[[ 82  -8 -26  11]
 [ 83  13  -4 -57]
 [ 73 -42  11  56]
 [ 86 -23   8  69]
 [ 50   9 -24 -19]]
->
[82 13 11 69]

[[ 85 -72  32  44]
 [-39  74  46   6]
 [-74 -32 -56 -21]
 [-35  49 -72 -23]]
->
[ 85  74 -56 -23]

[[70 27 15  9]
 [57 35 53 54]
 [13 16 27 25]]
->
[70 35 27]

[[ 71 -18  19]
 [-63  24 -19]
 [-69  12  74]]
->
[71 24 74]

[[ 28  -1  53   5]
 [-61  78 -67  22]]
->
[28 78]

[[ 76 -19 -15]
 [-53  -1   2]
 [  2  -5 -27]
 [ -7  26 -32]
 [-79  13  31]]
->
[ 76  -1 -27]

[[  7   8  45  12]
 [ 39  38 -82 -29]]
->
[ 7 38]

[[ 30 -16  -1 -20]
 [-76 -38 -21 -13]]
->
[ 30 -38]
---
[[ 22  -2 -33  34]
 [ -2   3 -25  18]
 [ 25 -61 -39  20]
 [ 14 -62 -32 -33]
 [-36  21  -3 -46]
 [-31   1  20 -13]
 [ -1  31  26 -39]
 [ 32 -14  13   1]
 [-50  31  16 -11]
 [ 21   1  12 -46]
 [ -8   3 -38 -53]]
->
[[ -8  21 -50  32  -1 -31 -36  14  25  -2  22]
 [  3   1  31 -14  31   1  21 -62 -61   3  -2]
 [-38  12  16  13  26  20  -3 -32 -39 -25 -33]
 [-53 -46 -11   1 -39 -13 -46 -33  20  18  34]]

[[  6  32 -44 -36 -65 -41 -16]
 [  3  20   6  -1  34 -80  67]]
->
[[  3   6]
 [ 20  32]
 [  6 -44]
 [ -1 -36]
 [ 34 -65]
 [-80 -41]
 [ 67 -16]]

[[ 2  1 -1  0 19 79 20  0  0]
 [ 2 -2 -1  8 67 42  2  0  0]]
->
[[ 2  2]
 [-2  1]
 [-1 -1]
 [ 8  0]
 [67 19]
 [42 79]
 [ 2 20]
 [ 0  0]
 [ 0  0]]

[[ 2 40 40 45 52 56 61 32 50 45 44 41]
 [ 1 63 58 48 33 45 38 59 34 39 48 50]
 [ 0 57 47 43 42 51 45 34 48 50 45 47]
 [ 0 34 44 43 55 48 69 34 55 49 38 41]
 [ 0 60 44 47 37 40 29 56 43 38 52 41]
 [ 0 51 49 45 43 46 32 58 44 41 48 42]
 [ 5 40 48 44 46 39 39 53 52 42 48 45]
 [-2 52 47 45 42 39 40 46 37 38 54 41]]
->
[[-2  5  0  0  0  0  1  2]
 [52 40 51 60 34 57 63 40]
 [47 48 49 44 44 47 58 40]
 [45 44 45 47 43 43 48 45]
 [42 46 43 37 55 42 33 52]
 [39 39 46 40 48 51 45 56]
 [40 39 32 29 69 45 38 61]
 [46 53 58 56 34 34 59 32]
 [37 52 44 43 55 48 34 50]
 [38 42 41 38 49 50 39 45]
 [54 48 48 52 38 45 48 44]
 [41 45 42 41 41 47 50 41]]

[[ 21  71 -24  60 -20  56  -8 -45  -5   8]
 [ 42  39  16 -44  32  -8  70   4  29 -54]
 [ 63   1  16  54  44  36  71  49   0  66]]
->
[[ 63  42  21]
 [  1  39  71]
 [ 16  16 -24]
 [ 54 -44  60]
 [ 44  32 -20]
 [ 36  -8  56]
 [ 71  70  -8]
 [ 49   4 -45]
 [  0  29  -5]
 [ 66 -54   8]]

[[-31   2  75 -21  -6 -42 -33  18  22  19   0  27]
 [  7 -31 -23  18  -7 -43  16  24  15 -37  -5 -24]
 [-10   8  17  -3  -9  19  -8   2  27  50  -1 -12]
 [ 10 -20 -14   7 -34  10  -7 -36   5 -21   6  -5]
 [  2   3   8  23  11  -9  25  23 -12 -11  15 -16]]
->
[[  2  10 -10   7 -31]
 [  3 -20   8 -31   2]
 [  8 -14  17 -23  75]
 [ 23   7  -3  18 -21]
 [ 11 -34  -9  -7  -6]
 [ -9  10  19 -43 -42]
 [ 25  -7  -8  16 -33]
 [ 23 -36   2  24  18]
 [-12   5  27  15  22]
 [-11 -21  50 -37  19]
 [ 15   6  -1  -5   0]
 [-16  -5 -12 -24  27]]

[[-14 -53  26 -68 -23  47  54 -36   9  23   5 -33 -13 -69  32]
 [  5  46  15  84 -45 -38  24 -20  39   3  30 -25 -49 -19 -48]]
->
[[  5 -14]
 [ 46 -53]
 [ 15  26]
 [ 84 -68]
 [-45 -23]
 [-38  47]
 [ 24  54]
 [-20 -36]
 [ 39   9]
 [  3  23]
 [ 30   5]
 [-25 -33]
 [-49 -13]
 [-19 -69]
 [-48  32]]
